In the rows, zero is written as 128.
Where one turn sends some rows of the set: a few examples, then the rows asked:
Q63: [126  96 130 118 159 131 144 114 117 110 134 158 117 140 115 148 145 153
 143 134 114 131 142 138 120 108 160 140 159 143 129 109 109 199 141 113
 147  98 139 126 153 129 117 131 126 111 150 128 120 114 130 162  87 153
 164 101 147 152 119 140 142 145 126 135 155 134 122 162 118 135 107 126
 110 138]
Q39: [123 108 150 116 103 139 173 106 162 144 129 147 138  91 137 141 135 142
 139 150 105 134 147 151 141 145 151  95 149 129 120 143 139 110 141 137
 119 129 121 122 130 166 133 120 114 137 132 137 141 104 128 150 135 152
 147 109 152 155 142 129 135 136  97 176 149  82 140 125  91 107 148 107
 110 119]
Q796: [125 144  79 130 111 115 133 128 127 136 149 117 112 120 137 120 133 100
 137 147 127 130 131 125 148 142 121 114 150 123 117 110 121 175 122 126
 143 127 114 136 107  95 133 114 131 148 131 154 116 104 139 162 149 125
 133 138 121  73 132 100 112 153 157 122 135 137 127 114 102 133 110 130
 147 116]
Q530: [132 110 145 147 126 132 124 107 136 116 112 131 137 131 132 101 103  83
 131 104 149 133 120 142 106 133 150 127 116 121 116 122  80 152 131 104
 144 132  84 118  91 145 124 108 121 119 103 162 119 147 141 121 134 145
 117 123 109  91 118 112  91 134  93 147 116 113 149 114 116 110 136 129
 108 111]
Q255: [146  96 133 113 131 119 160 115 141 114  98 161 146 114 164 158 134 152
 121 142 123 166 143 148 128 148 119 120 171 128 100 141 132  97 136 149
 114 129 117 125 111 182 117 112 116 141 131 117 139 107 129 166 126 143
 133  95 158 136 135 138 109 130 122 136 122  96 147 142 127 133 121 124
 102 141]
Q553: [145 103 119 149 117 120 113 115 149 125 150 129 133 116 108 157 110 112
 130 171 104  95 140 107 104 113 139 111 149 124 125 125 153 163 127 133
 116 128 137 117 110 118 141 119 121 146 145 135 108  90 144 140 145 154
 119 152 160  78 135 124 125 137 137 110 140 130 131 147 114 113 101 114
 138  90]
Q415: [139 131 144 118 132 129 126 121 124 142 127 153 139 100 115 135 130 128
 126 139 141 124 139 125 143 163 154 111 140 128 136 117 120 104 135 169
 102 133 109 119 134 144 131 100 144 108  87  71 134 165 117 116  94 149
 135 142 153 100 115 118 114 137 136 140 172 143 107 120 111 145 107 111
 138 104]
Q619: [137 121  90 137 138 121 130 108 139 144 137 133 145 113 166 170 117 140
 120 161 105 135 139 126 119 132 152 131 157 112 110 101 124 161 120 130
 136 108 131 141 113 122 144 142 122 158 124 153 106  95 169 141 129 149
 105 127 170  83 109 133 125 144 130 108 117 150 119 109 148 139 102 116
 138 103]
Q855: [142 140 126 150 125 149 125 126 131 160 130 139 125 154 117 132 155 132
 113 109 128 142 116 122 146 107 115 121 100 135 118 100 146 128 142 131
 127 160 136 130 122 105 168 172 171 102 133 150 150 137 115 149 116 136
 118 122 161 115 128 128 137 105 168 147 129 121  95 125 135 129 121 132
 123 138]
Q278: [142 160 144 120 150 140 140 102 127 134 118 132 140  84 121 147 122 141
 135 127 121 152 142 152 127 147 149 132 142 155 149  93 114 127 130 152
 103 121 129 165 102 129 130 122 124 110  90  94 111 153 125 132 101 147
 139 140 128 114 119 128 129 152 101 154 163 143 119 126 153 154 114 118
  99 120]
Q664: [118 106 138  79 158 123 150 143 115 135 138 164 127 141 105 139 128 162
 124 167  97 136 122 118 113 114 154 112 137 118 113 145 115 174 127 132
 136 123 100 129 152 142 141 140 131 112 167 149 107 138 128 137 111 150
 162 112 142 150 134 143 103 136 133 115 166 143 114 135 118 133 127 153
 126 116]
Q379: [130 104 107  98 156 106 115 151  93 127 144 161 136 144 107 153 122 165
 117 134 104 132 134 122 147  99 161 118 133 145 138 110 113 172 105 129
 138 128  98 122 145 106 134 114 126 117 126 151 117 116 149 113 121 158
 165 103 144 130 114 118 118 123 141 125 139 138 115 154 110 150 127 139
  93 158]
Q929: [140 161 132 136 142 135 123 114 122 131 160 137 126 161 125 136 142 123
 143 118 148 134  96 155 127 109 129  83  84 131 135 105 142 123 124 122
 150 137 116 124 139 123 149 143 151  97 112 177 138 135 143 143  76 115
 138 113 129 114 158 104 108 104 139 147 144 121 119 120 124 122 131 108
 109 124]
Q511: [115 158 138 158 156 132 152 109 139 149 105 142 162 125  85 158 122 130
 147  98 142 146 129 145 143 134 139 101 139 128 110 105 125 135 159 171
 128 151 103 133 113 158 108 109 138 111 106 103 112 154  90 134 100 128
 109 131 107 122 119 110 103 138 125 140 148 154 128 139 121 134 130 136
 123 113]
Q587: [113 128 132 129 171 118 135 113 140 134 124 136 137 112 120 141 139 139
 126 114 130 147 157 115 122 147 123 133 125 148 143  94 127 126 110 178
 104 146  99 124 121 152 128 119 153 116  72 103 127 145 124 104 130 174
 127 127 144 124 107 121 143 126 110 158 139 141 108 165 126 131 125 119
 138 116]
Q512: [137 109 114 152 113 128 112 119  97 122 109 136 150 107 165 120  96 113
 151 113 160  97 121 130 133 137 178 104 124 136 126 120  88 135 135 122
 133 134  86 139 104 136 110 114 123 107 158 142 149 117 135 121 118 120
 145 122 122 138 124 118  84 135 105 152 132 141 104 126 141 145 134 145
 102 144]
Q492: [157 100 138 139 146 102 112 116 100 113  97 127 115 124 153 122  88 105
 158 112 161 116 113 108 121 132 160 112 139 133 121 132 107 141 130 119
 144 132 121 115  87 142 103  98  88 118 126 141 146 125 162 162 104 140
 129 105 159 109 108 127 127 144  92 136 152 140 124 112 123 127 111 122
 103 112]
Q206: [119 108 121 103 139 136 133 140 126 141 123 139 117 174  92 157 168 129
 131 138 101 129 104 115 175 132 145 128 143 119  87 142 113 163 142 116
 152  93 111 113 123 114 149 120 128 103 133 154 108 117 138 153 115 161
 165  95 121 151 121 124 140 126 124 132 111 146 129 131 116 138 125 122
 127 126]
Q164: [166 147 136 151 132 130 137 130 146 118 141 138 143 163 115 154 147 120
 117 106 139 109  98 136 133 110 113 129 101 163 124 137 132 108 160 102
 150 141 126 146 134 147 131 141 152  88 169 154 165 127 128 130 120 119
 128 107 137 138 133 124 106 103 127 135 127 131 127 131 123 109 132 103
 105 106]
Q635: [127 115 142 143 103 135 100 128 115 137 126 140 131 133 134 113  86 113
 156 137 145  92 103 121 105 136 163 110 123 120 103 138 106 132 144 101
 122 129 108 137 106 130 139 124  82 106 133 135 138 129 136 123 107 151
 108 125 165 134  85 112  97 166  94 150 136 126 128 108 138 139 136 141
 109 115]
Q113: [158 134 125 132 115 120 119 104 133 141 135 155 132 164 134 132 178  96
 100 127 140 115 109 113 128 123 119 126 115 144 114 126 127 102 113 117
 158 143 159 139 134 135 135 152 132 127 126 177 172 116 119 139 116 146
 105 102 124 107 144 119 114 108 132 158 131 106 123 100 104 134 131 112
 139 110]
Q711: [152 126 120 147 116 122 125 117 146 129 145 102 130 117 147 152 127 125
 136 156 118 105 134  96 113 112 120 129 147 106 101 115 146 153 123 131
 124 124 131 133 112 144 130 119 145 143 103 157 113 107 154 163 162 156
 125 141 130  94 101 102 121 144 100 149 114 149 131 150 115 161  93  90
 149 107]
Q854: [143 156 139 146 122 156 136 107 122 141 129 132 148 156 118 126 134 147
  94 123 147 137 127 104 120  93 110 142 119 134 143  94 163 105 131 152
 151 145 120 144 115 152 146 140 158 125 135 167 139 139 123 150 133 133
 109 116 143  92 156 120 100 109 142 154 139 125 143 103 106 123 144 104
 120 114]
Q48: [119 108 139 143 102 109 142  92 148 126 123 136 147 118 152 182 140 162
 144 139 114 136 127 135 133 145 133 116 151 119  98 154 133 101 140 126
 148 128 131 124 124 162 107 119 119 150 150 154 123  87 109 165 137 138
 133 123 109 166 120 128 120 115 102 159 159 111 109 132 119 137 134 118
 117 155]
Q925: [137 127 128 151 112 123 164 117 153 173 117 163 151 148 116 152 142 140
 119 137 111 127 149 142 150 141 141 147 143 143 103 130 126 106 141 132
 138 133  90 138 102 157 110 104 132 137 118 136 122  87  93 140 138 153
 143 107 151 142 127 133 152 122 139 118 141  96 142 130  98 101 133 116
 102 166]

Q206 moves to Q530
Q635 moves to Q39
Now find these:
Q854 moves to Q855
Q278 moves to Q63
Q48 moves to Q711

